In the data rows, the value 128 means zero.
Every row has a hidden score from 0 to 40. What is each row's score? 20 is about the middle. The score is a weighted sum of the row's numbers plus the product of two more (or one squared), each taken from its middle value.
153:136:179:100:152:160:204:166:95:81:133:74:156:136:193:98:162:115:197:101 >> 23
118:68:175:103:124:137:244:202:107:106:107:38:144:141:121:86:167:109:147:100 >> 30
148:154:86:155:155:87:102:144:130:125:142:181:99:161:120:82:127:151:148:179 >> 27
149:203:97:94:66:172:218:170:109:122:171:163:122:115:157:161:135:139:191:107 >> 21
64:124:70:158:130:114:141:106:137:140:163:184:149:121:141:170:143:133:111:147 >> 21
75:91:207:119:79:118:140:127:104:117:91:124:126:101:162:144:126:70:137:134 >> 28
103:108:94:88:94:102:65:181:87:95:78:166:200:93:163:57:128:88:156:187 >> 29
162:202:140:167:150:106:73:112:200:108:108:86:71:200:151:142:82:179:151:144 >> 25
188:171:142:160:164:80:79:180:141:155:66:142:120:133:102:106:117:179:118:193 >> 25
154:120:100:135:141:106:132:80:66:121:182:153:145:150:97:140:120:125:143:136 >> 34
91:124:138:139:67:150:120:103:151:121:143:141:103:124:134:182:103:99:115:116 >> 10
140:159:149:175:149:107:80:158:191:111:55:101:145:176:107:146:78:201:109:172 >> 24
111:119:134:54:100:183:84:106:101:140:160:143:113:152:122:75:199:125:151:82 >> 26
118:146:102:131:105:105:101:122:140:177:128:168:165:108:144:159:85:173:117:202 >> 29
180:200:126:131:144:78:64:148:131:123:95:137:109:188:92:71:91:179:168:212 >> 34
116:141:178:201:179:82:74:177:195:110:108:120:51:185:139:124:95:177:109:135 >> 16
130:88:96:104:96:134:173:86:94:101:188:200:115:100:123:205:84:94:93:71 >> 12
116:110:105:118:121:83:101:115:115:113:131:127:132:88:152:80:94:45:132:158 >> 18
250:187:122:114:130:159:186:128:85:85:98:92:202:96:180:64:88:144:212:125 >> 13
103:44:64:210:195:51:173:154:148:135:153:115:170:59:115:195:113:99:56:125 >> 11
147:123:125:30:71:188:112:88:94:183:175:152:112:122:116:101:147:103:133:62 >> 27
135:144:110:141:97:136:212:159:113:124:147:125:186:43:190:160:78:124:166:106 >> 16
133:144:114:148:135:147:123:80:129:128:152:140:116:160:99:139:149:127:123:154 >> 21
127:156:159:92:81:162:185:140:39:125:121:161:222:58:196:117:97:108:189:142 >> 21
132:164:203:177:155:84:109:145:138:136:51:130:134:144:111:149:79:167:96:204 >> 21
117:101:154:153:117:115:154:114:199:163:64:44:131:156:70:184:92:146:63:152 >> 18
55:129:82:137:71:56:175:82:111:194:180:193:136:72:116:180:50:133:69:168 >> 11
127:165:140:111:77:133:125:57:130:157:121:109:141:164:101:174:81:149:134:184 >> 27
106:98:108:211:165:107:106:140:198:123:148:122:99:132:108:178:105:140:55:129 >> 9
133:129:111:154:134:111:121:126:162:151:115:108:127:127:95:154:124:139:96:183 >> 18
161:140:176:142:138:89:156:118:168:125:103:88:76:244:124:89:70:182:138:176 >> 31
80:118:190:229:149:100:115:103:235:158:91:52:98:155:123:221:77:185:83:141 >> 15
132:137:153:193:154:82:77:194:164:169:84:146:125:123:118:140:106:194:115:200 >> 22
78:110:80:130:116:88:117:145:108:93:126:149:161:80:137:94:133:55:177:180 >> 15
143:127:75:166:174:116:124:109:162:84:131:118:98:171:116:113:169:118:119:132 >> 15
137:59:191:117:114:112:114:92:98:190:164:161:92:48:132:166:104:177:39:69 >> 24
114:93:127:157:155:48:142:168:157:146:77:89:141:146:76:107:95:158:104:192 >> 23
105:108:144:216:184:79:84:201:250:155:48:33:112:166:104:163:121:195:125:139 >> 26
96:55:100:132:99:81:173:105:77:161:130:171:176:93:86:166:78:121:87:86 >> 20
137:140:117:89:130:156:229:159:92:84:153:117:121:150:139:107:167:67:192:76 >> 19
119:169:97:163:148:109:88:137:191:104:157:153:67:217:122:123:132:174:149:181 >> 25
111:66:185:226:167:72:190:187:212:144:49:66:124:163:131:193:104:195:103:147 >> 26
166:140:95:55:124:172:131:93:108:137:169:141:110:157:132:60:177:128:170:57 >> 26
199:162:127:93:122:185:176:173:79:118:129:130:178:79:157:146:174:129:178:75 >> 20
126:162:129:139:120:94:90:107:140:132:89:122:138:170:104:111:85:168:129:205 >> 26
85:95:59:109:110:116:148:89:150:140:176:133:96:165:94:118:143:90:95:122 >> 18
127:166:97:110:110:171:191:147:134:131:84:98:217:52:164:105:144:132:165:132 >> 15
147:134:143:118:157:167:123:180:119:108:157:137:103:116:160:92:181:110:154:83 >> 8
167:160:116:75:125:182:134:79:115:125:189:150:73:122:172:102:146:74:144:50 >> 16
133:105:139:118:187:156:144:147:134:131:158:99:43:176:95:75:194:100:107:68 >> 8
136:165:142:118:105:183:190:146:120:80:154:150:120:139:171:101:115:129:165:99 >> 7
67:123:83:119:82:102:85:133:111:102:147:199:114:106:130:85:133:79:132:168 >> 7
144:75:82:108:170:74:116:129:58:149:179:194:169:127:113:101:133:158:117:105 >> 37
89:75:99:86:107:114:102:34:156:212:160:179:97:52:94:213:110:152:45:92 >> 16
150:116:119:95:147:159:84:141:113:117:120:120:152:86:110:77:168:113:122:87 >> 12
76:24:172:160:138:124:113:90:111:121:174:137:114:126:119:150:135:153:96:91 >> 16
107:93:150:110:67:130:76:176:76:62:95:159:159:102:151:115:127:71:174:164 >> 27
166:167:165:163:176:108:51:120:184:156:54:63:144:169:116:92:92:195:132:193 >> 27
75:60:82:148:121:147:129:66:157:153:194:138:122:128:104:192:146:151:92:66 >> 13
163:170:98:173:104:100:135:117:175:115:104:128:143:132:155:176:27:160:123:206 >> 21
150:132:162:160:158:137:243:202:118:74:119:105:109:116:166:139:160:90:171:58 >> 8
124:164:166:69:65:193:225:143:122:175:140:95:134:82:166:200:167:130:160:66 >> 37
152:173:179:141:142:119:103:127:192:164:95:81:77:214:122:135:106:193:147:149 >> 32
176:171:119:168:142:82:85:184:152:103:10:104:180:120:117:108:65:158:149:213 >> 23
141:145:147:202:171:76:76:169:164:90:74:128:123:161:115:106:74:173:112:195 >> 17
149:188:140:91:121:140:192:108:106:200:133:118:175:58:193:95:119:159:161:119 >> 23
165:129:166:66:109:203:85:86:108:163:156:115:132:110:121:126:159:134:131:83 >> 21
178:142:99:155:153:92:96:142:128:146:109:120:128:132:72:112:130:163:114:151 >> 23
131:162:230:181:142:87:138:85:179:138:58:100:51:175:153:160:54:156:73:83 >> 13
137:85:131:200:204:45:95:144:161:156:127:75:128:112:123:96:103:161:75:197 >> 18
123:160:181:149:109:113:115:112:169:120:99:94:93:209:138:139:76:177:139:186 >> 26
68:110:114:72:56:137:136:171:124:130:116:141:124:123:138:121:164:58:181:152 >> 26
145:93:84:59:89:194:117:113:91:150:178:161:158:136:125:107:181:118:189:90 >> 28
125:114:43:144:138:92:107:87:114:113:162:175:166:93:138:104:86:133:118:155 >> 21
139:115:130:98:109:191:164:118:125:91:125:130:105:141:78:162:161:58:125:35 >> 9
125:147:128:48:103:212:103:121:84:142:184:176:102:175:113:81:230:129:203:84 >> 25
147:144:83:59:123:185:106:90:93:105:130:123:146:131:118:62:163:106:125:124 >> 19
134:114:106:112:150:186:136:110:143:123:181:104:74:144:132:125:167:86:104:86 >> 10
99:117:106:82:117:172:136:139:108:137:170:163:103:134:153:83:187:123:137:124 >> 18
197:123:128:83:101:193:135:102:113:135:181:145:94:127:106:142:123:114:108:41 >> 14
112:114:142:101:98:140:83:137:96:123:72:153:181:81:158:82:155:92:143:167 >> 25
132:137:95:135:132:118:120:95:119:162:187:152:96:138:81:141:162:141:105:138 >> 22
95:119:96:148:143:98:129:118:107:177:170:160:141:94:94:198:161:140:100:115 >> 21
108:136:118:114:108:106:105:116:91:98:122:156:149:101:145:118:115:54:162:163 >> 20
103:141:221:216:163:109:86:141:208:184:62:80:112:134:107:203:107:205:76:159 >> 20
167:108:61:118:230:176:113:125:143:51:199:75:42:227:100:34:229:85:144:79 >> 10
59:64:124:153:139:117:168:52:136:124:127:76:159:107:110:185:138:88:89:125 >> 11
74:124:138:175:130:110:113:137:163:120:100:145:126:141:110:198:129:147:84:149 >> 12
173:175:135:84:106:155:190:179:45:111:127:149:206:67:147:99:141:137:198:147 >> 19
99:61:58:119:131:116:146:104:125:154:153:125:145:114:63:143:183:85:59:120 >> 14
97:112:86:165:141:107:92:87:136:137:157:152:146:102:122:144:119:138:57:148 >> 17
173:111:86:77:109:225:76:126:170:139:152:71:156:90:108:149:189:122:124:100 >> 23
117:117:92:121:115:109:76:104:89:131:129:130:184:81:86:116:132:88:118:192 >> 20
96:114:135:106:104:166:204:152:105:141:139:138:182:86:146:156:141:112:144:96 >> 18
180:126:74:111:147:158:131:109:121:109:168:122:117:118:159:91:127:84:151:91 >> 16
132:107:158:179:166:65:118:149:190:175:104:51:107:163:124:151:100:181:129:170 >> 32
118:132:112:117:136:83:121:110:101:145:151:154:113:143:90:127:125:115:105:133 >> 27
164:153:62:125:97:128:117:106:96:97:134:147:186:92:116:155:81:96:134:175 >> 23
166:166:121:85:98:99:120:74:46:104:172:182:122:109:120:101:80:56:125:193 >> 28
126:143:48:143:76:96:125:168:120:86:124:181:177:64:150:183:71:71:165:178 >> 13
79:79:142:156:167:87:130:120:130:167:182:122:87:131:75:153:178:125:67:141 >> 16
56:100:124:110:77:159:251:179:138:145:125:75:177:79:129:172:143:83:150:130 >> 25
79:105:163:150:94:200:189:189:168:155:132:81:118:62:127:201:201:109:112:96 >> 22
178:160:117:113:186:100:170:195:62:72:122:126:170:110:188:7:113:88:198:130 >> 13
101:155:129:145:115:84:163:126:167:143:86:113:101:182:103:155:109:150:138:160 >> 15
93:75:89:137:111:75:127:97:70:177:140:154:218:64:115:142:94:119:117:178 >> 27
99:129:126:200:185:74:163:110:168:99:122:120:82:164:111:167:122:110:109:104 >> 12
238:192:121:90:134:159:221:121:95:100:134:95:144:108:197:90:120:106:197:87 >> 19
113:136:139:69:81:192:184:115:83:106:103:133:159:120:133:90:163:90:156:108 >> 16
92:106:150:178:135:97:138:135:195:121:68:82:147:167:142:163:85:164:115:178 >> 23
202:172:138:87:113:177:177:125:104:135:128:108:157:121:183:65:139:166:190:104 >> 21
115:142:182:179:177:90:88:97:179:135:50:78:141:179:116:132:80:175:98:143 >> 26
150:140:122:206:195:67:49:237:181:133:83:134:126:126:116:126:129:209:117:181 >> 21
63:103:116:109:137:125:155:104:108:117:223:170:65:122:176:95:127:91:76:118 >> 11
110:166:106:184:136:98:79:86:154:145:82:107:168:76:79:170:91:160:71:148 >> 8
141:142:139:116:111:190:189:180:118:87:117:103:137:125:122:131:170:101:150:93 >> 11
178:158:189:164:164:88:95:147:165:114:57:88:84:222:134:92:80:189:161:131 >> 30
137:119:155:193:178:78:132:165:179:47:63:78:90:214:101:111:96:139:131:140 >> 14
141:129:105:111:99:186:171:187:134:130:128:100:183:82:175:138:146:139:163:85 >> 22
134:102:185:211:140:65:168:177:179:122:77:74:100:148:120:207:67:154:125:166 >> 22
175:160:130:124:170:162:193:180:102:97:157:102:130:130:144:96:173:100:203:92 >> 6
9:49:138:94:81:89:128:191:127:150:131:155:120:126:117:81:173:99:147:165 >> 32
50:115:219:84:49:141:160:93:88:114:110:131:110:164:128:157:121:65:184:113 >> 26
175:156:82:145:173:109:60:124:64:105:143:224:169:66:126:117:130:123:91:137 >> 23
140:104:138:185:158:59:116:193:171:123:95:100:110:176:114:125:95:190:132:174 >> 26
106:132:143:190:154:76:119:153:201:100:92:85:87:175:97:147:84:152:92:167 >> 12
191:204:99:56:68:182:182:134:74:146:155:138:205:94:187:119:107:151:232:148 >> 34
156:167:173:145:118:104:102:111:111:185:186:168:39:169:99:157:119:171:149:137 >> 27
209:110:64:84:144:181:131:116:80:58:178:109:117:195:148:38:149:106:188:123 >> 23
108:114:97:180:103:130:148:83:187:173:153:114:111:116:91:220:109:137:77:137 >> 9
164:192:116:157:160:92:128:121:182:76:99:105:60:205:138:120:97:130:151:122 >> 20
98:158:119:161:122:77:138:149:218:128:64:96:106:184:105:142:59:169:99:169 >> 15
147:119:108:122:121:87:132:127:101:159:116:138:148:121:117:122:115:149:98:158 >> 26
199:235:89:70:117:158:131:158:81:121:105:172:194:73:216:71:138:164:210:92 >> 30
200:184:114:99:118:183:141:125:124:146:157:109:156:114:175:92:132:182:178:90 >> 21
142:173:99:40:74:170:130:100:106:207:169:152:120:61:122:139:141:104:118:89 >> 23
161:166:115:99:139:174:219:181:152:127:125:87:116:140:110:130:178:112:166:50 >> 16
106:111:156:212:137:82:136:146:194:114:122:104:86:168:124:185:71:164:108:168 >> 14
131:57:88:100:194:124:153:126:88:131:208:97:86:140:137:85:175:73:74:94 >> 19
200:79:64:78:143:102:111:128:59:113:148:168:177:142:114:80:128:160:195:103 >> 35
155:147:144:138:153:72:123:133:180:156:75:69:123:199:91:122:76:196:131:160 >> 34
83:95:108:113:154:195:115:107:121:79:180:138:125:149:184:111:187:109:140:88 >> 11
131:150:179:185:192:114:85:113:205:124:56:60:66:221:58:110:139:152:112:113 >> 17
119:151:144:104:73:148:209:141:69:127:117:166:230:46:212:141:78:160:163:108 >> 24
111:114:101:166:122:123:108:90:165:147:140:116:140:134:124:149:101:153:100:167 >> 19
98:140:164:177:165:88:127:130:164:152:128:108:88:144:86:216:116:130:95:94 >> 18
150:134:117:147:173:107:113:130:137:150:146:136:121:136:99:162:144:141:92:127 >> 25
88:108:115:56:116:129:117:159:98:135:129:146:132:135:106:48:195:108:157:122 >> 27
101:127:142:120:78:127:107:116:109:113:132:171:134:120:163:84:86:107:166:169 >> 19
152:96:54:116:161:188:101:131:134:92:202:112:72:152:147:93:178:91:104:94 >> 11
123:64:159:109:148:145:123:142:120:150:125:137:104:168:74:134:206:173:134:78 >> 28
130:92:129:150:167:78:161:119:106:142:105:104:151:142:84:130:132:123:99:136 >> 24
125:149:124:114:130:183:80:139:139:109:102:130:117:125:193:46:177:168:145:122 >> 16
167:73:132:112:118:114:100:72:69:128:191:225:126:89:149:135:61:171:96:112 >> 15
184:118:43:116:189:146:83:134:78:71:187:134:123:107:163:81:125:63:124:93 >> 19
158:85:116:122:215:165:124:107:135:70:125:22:97:189:162:35:181:100:106:100 >> 12
175:74:66:204:231:91:122:138:144:92:174:95:126:120:117:121:166:96:96:136 >> 11
113:22:115:161:141:116:97:160:142:145:122:136:161:74:113:187:135:183:99:57 >> 27
115:166:186:190:136:86:93:128:170:141:78:114:124:154:141:150:52:198:140:173 >> 24
82:54:181:133:113:77:110:209:43:73:41:136:192:56:103:122:151:13:149:177 >> 30
113:130:157:210:157:66:157:168:193:117:80:126:94:150:151:177:59:143:116:137 >> 15
161:136:135:90:106:196:119:165:95:124:126:112:191:93:110:126:166:151:135:118 >> 19
153:112:142:102:123:181:106:82:120:137:142:132:134:103:175:110:143:111:115:65 >> 15
81:86:154:154:126:105:146:180:134:54:121:106:101:117:125:156:135:28:130:150 >> 13
112:114:126:86:111:198:79:131:116:122:143:158:166:118:153:90:157:148:142:72 >> 15
164:168:119:72:85:189:206:166:115:118:113:101:164:125:145:120:151:134:194:92 >> 26
138:166:79:133:130:113:97:137:134:86:103:147:162:157:102:140:108:138:152:189 >> 26
144:125:143:118:140:166:163:135:134:119:89:47:174:125:143:43:169:153:166:128 >> 17
92:77:112:97:68:140:86:177:94:135:128:146:163:98:80:149:178:100:133:177 >> 28
101:146:134:82:82:213:147:123:71:125:143:193:201:106:176:137:156:130:191:101 >> 19
112:136:78:99:159:170:123:106:102:95:143:159:105:151:185:44:168:109:115:98 >> 18
103:150:207:152:169:119:134:151:190:119:59:73:87:192:106:184:148:136:108:129 >> 24
148:207:176:144:90:127:100:72:147:144:56:133:116:137:139:147:63:171:99:191 >> 16
172:130:168:186:206:75:77:201:159:117:68:99:121:146:115:146:127:166:110:152 >> 24
53:93:81:129:112:116:136:113:132:157:100:134:183:114:107:122:187:136:114:169 >> 15
132:187:163:91:66:197:184:54:115:146:172:112:123:82:184:131:113:123:127:108 >> 13
87:105:100:114:99:120:138:171:137:100:111:155:126:90:138:139:143:56:151:112 >> 14
86:86:184:181:195:47:118:195:194:132:92:63:87:186:114:127:120:170:118:149 >> 31
136:174:176:140:145:99:119:126:162:160:93:113:83:181:91:159:105:156:119:146 >> 26
167:150:82:100:150:171:79:121:119:108:144:176:124:89:167:37:157:120:119:95 >> 6
160:119:89:102:144:186:94:87:94:116:187:123:133:121:158:101:167:106:149:111 >> 17
100:122:105:141:137:131:129:67:145:123:160:132:87:149:95:127:169:133:59:108 >> 8
134:192:191:134:118:149:97:88:178:119:79:107:70:221:88:134:96:163:105:145 >> 21
112:72:115:167:182:105:133:161:151:140:110:96:138:150:57:156:184:140:102:109 >> 19
76:159:196:176:140:116:115:104:207:152:79:92:101:182:134:180:95:177:120:155 >> 22
182:165:183:160:178:69:83:150:88:91:88:133:122:178:97:101:90:151:151:184 >> 29
105:137:174:175:171:83:115:124:170:146:67:120:108:159:120:138:102:148:103:131 >> 20
94:73:106:180:122:111:142:132:129:186:131:140:188:32:103:255:122:136:46:82 >> 13
165:120:131:66:111:168:102:193:51:144:165:202:138:98:107:129:187:128:166:87 >> 24
162:148:178:76:94:159:181:190:57:184:73:114:200:69:97:148:144:135:182:84 >> 33
163:159:142:106:136:215:117:108:127:132:148:109:118:126:113:135:194:113:146:67 >> 9
132:166:142:147:153:92:143:165:166:136:66:109:104:175:85:158:131:124:158:168 >> 24
94:77:137:111:105:167:216:195:108:163:127:108:191:105:119:173:166:120:164:75 >> 27
128:118:120:103:95:118:65:203:65:42:97:165:159:112:131:80:151:53:223:174 >> 27
108:108:74:133:150:95:135:135:94:135:147:172:170:105:71:147:148:101:96:162 >> 24
158:48:147:148:128:112:132:109:102:138:154:143:131:73:145:211:84:146:115:43 >> 24
92:91:138:88:63:120:122:151:81:109:125:168:123:116:114:119:134:38:150:151 >> 19
128:150:27:121:145:107:93:114:130:108:165:164:126:148:108:100:160:120:132:157 >> 27
151:99:106:158:104:104:161:112:100:103:130:166:156:75:128:204:62:116:75:116 >> 10
118:109:146:163:171:59:100:179:188:152:134:77:62:187:86:138:136:174:123:161 >> 28
142:106:41:108:91:127:150:73:122:170:170:156:176:89:133:154:102:151:100:160 >> 23
84:96:173:206:159:60:97:189:168:116:46:101:169:144:117:140:67:179:114:198 >> 24
151:196:95:70:119:212:41:38:94:115:183:138:118:136:166:59:135:120:149:138 >> 22
96:123:81:83:125:136:135:87:99:132:212:189:110:101:182:101:136:86:151:80 >> 20
139:208:115:140:154:64:72:133:185:128:89:123:89:162:117:79:60:161:120:188 >> 25
177:170:119:81:104:167:205:145:103:120:157:106:144:124:175:94:143:139:196:135 >> 25
58:90:180:144:61:173:149:112:164:106:103:96:113:108:137:200:135:64:125:130 >> 17
122:168:156:112:130:104:109:62:163:168:82:76:130:195:95:111:94:182:88:172 >> 32
210:170:126:99:104:171:171:162:80:117:107:120:200:78:155:113:118:152:173:98 >> 20
77:99:172:102:89:122:119:173:92:44:118:161:87:163:142:116:158:39:179:119 >> 20
89:131:199:162:157:122:137:104:212:171:76:57:103:194:108:176:139:189:95:150 >> 27
178:208:117:137:122:124:44:122:175:138:51:112:163:145:133:111:60:205:130:183 >> 30
140:167:178:61:97:139:199:160:62:132:80:128:198:105:185:84:116:162:182:93 >> 35
115:91:85:125:130:95:136:113:117:143:196:180:85:135:86:138:120:128:68:89 >> 20
169:83:109:78:142:173:103:170:126:138:112:107:133:119:76:87:216:94:122:87 >> 19
107:143:162:177:146:80:128:162:162:151:61:145:122:141:117:156:102:174:107:159 >> 20
86:99:143:150:147:105:79:94:114:179:146:158:152:78:118:145:129:183:71:123 >> 18
105:93:101:128:145:145:111:93:170:125:109:120:135:118:127:155:139:144:81:60 >> 13
101:138:137:56:75:197:160:71:117:164:149:135:125:140:126:137:154:103:172:66 >> 25
137:116:31:150:163:102:96:69:134:125:181:166:133:111:111:94:123:140:82:127 >> 25
87:73:112:154:165:127:97:138:181:146:214:146:52:123:85:193:161:142:70:71 >> 9
70:103:141:116:98:146:151:116:140:110:137:140:104:146:143:134:152:73:151:111 >> 16
156:159:112:113:102:159:177:204:78:119:125:128:211:50:178:117:140:126:197:166 >> 22
117:189:137:171:169:98:93:150:223:134:76:87:75:197:123:124:130:177:144:164 >> 21
101:125:171:164:136:98:103:104:112:66:84:132:97:116:141:61:128:57:119:146 >> 2
67:111:121:110:141:204:117:108:171:106:156:85:59:164:87:130:212:87:83:64 >> 4
106:135:145:164:147:75:127:211:190:122:69:136:121:136:114:161:79:165:78:157 >> 19
114:151:89:163:116:105:92:104:131:135:129:148:185:101:128:179:84:158:117:186 >> 24
203:216:141:64:108:162:206:153:101:138:167:153:104:105:195:121:123:126:179:73 >> 23
119:132:126:164:138:72:145:144:157:157:126:132:100:146:100:120:90:158:111:176 >> 20
102:127:154:96:91:135:135:73:110:108:128:99:117:134:125:160:123:53:140:116 >> 17
106:141:105:186:123:126:140:112:169:95:138:146:101:162:98:225:93:127:105:73 >> 15
130:70:119:116:102:103:125:108:91:161:210:194:125:70:151:199:67:140:81:88 >> 23
92:123:140:191:154:97:122:149:215:142:60:84:136:159:127:162:115:188:124:162 >> 22
80:98:154:79:71:76:141:151:48:140:99:190:142:76:150:86:119:45:161:142 >> 23
172:130:137:107:110:166:197:115:83:141:175:135:117:108:111:153:137:91:143:69 >> 15
103:82:135:105:101:111:138:104:81:128:83:113:208:111:118:128:126:93:142:155 >> 28
75:108:110:104:105:157:102:154:108:117:132:159:132:101:92:139:210:66:161:114 >> 17
91:106:110:89:101:172:156:90:90:128:175:158:112:153:150:113:149:92:153:97 >> 21
144:147:138:87:76:164:201:163:54:104:111:173:195:91:170:141:111:119:193:59 >> 24
149:119:142:118:151:131:229:196:82:78:124:107:159:107:169:81:145:84:182:123 >> 12
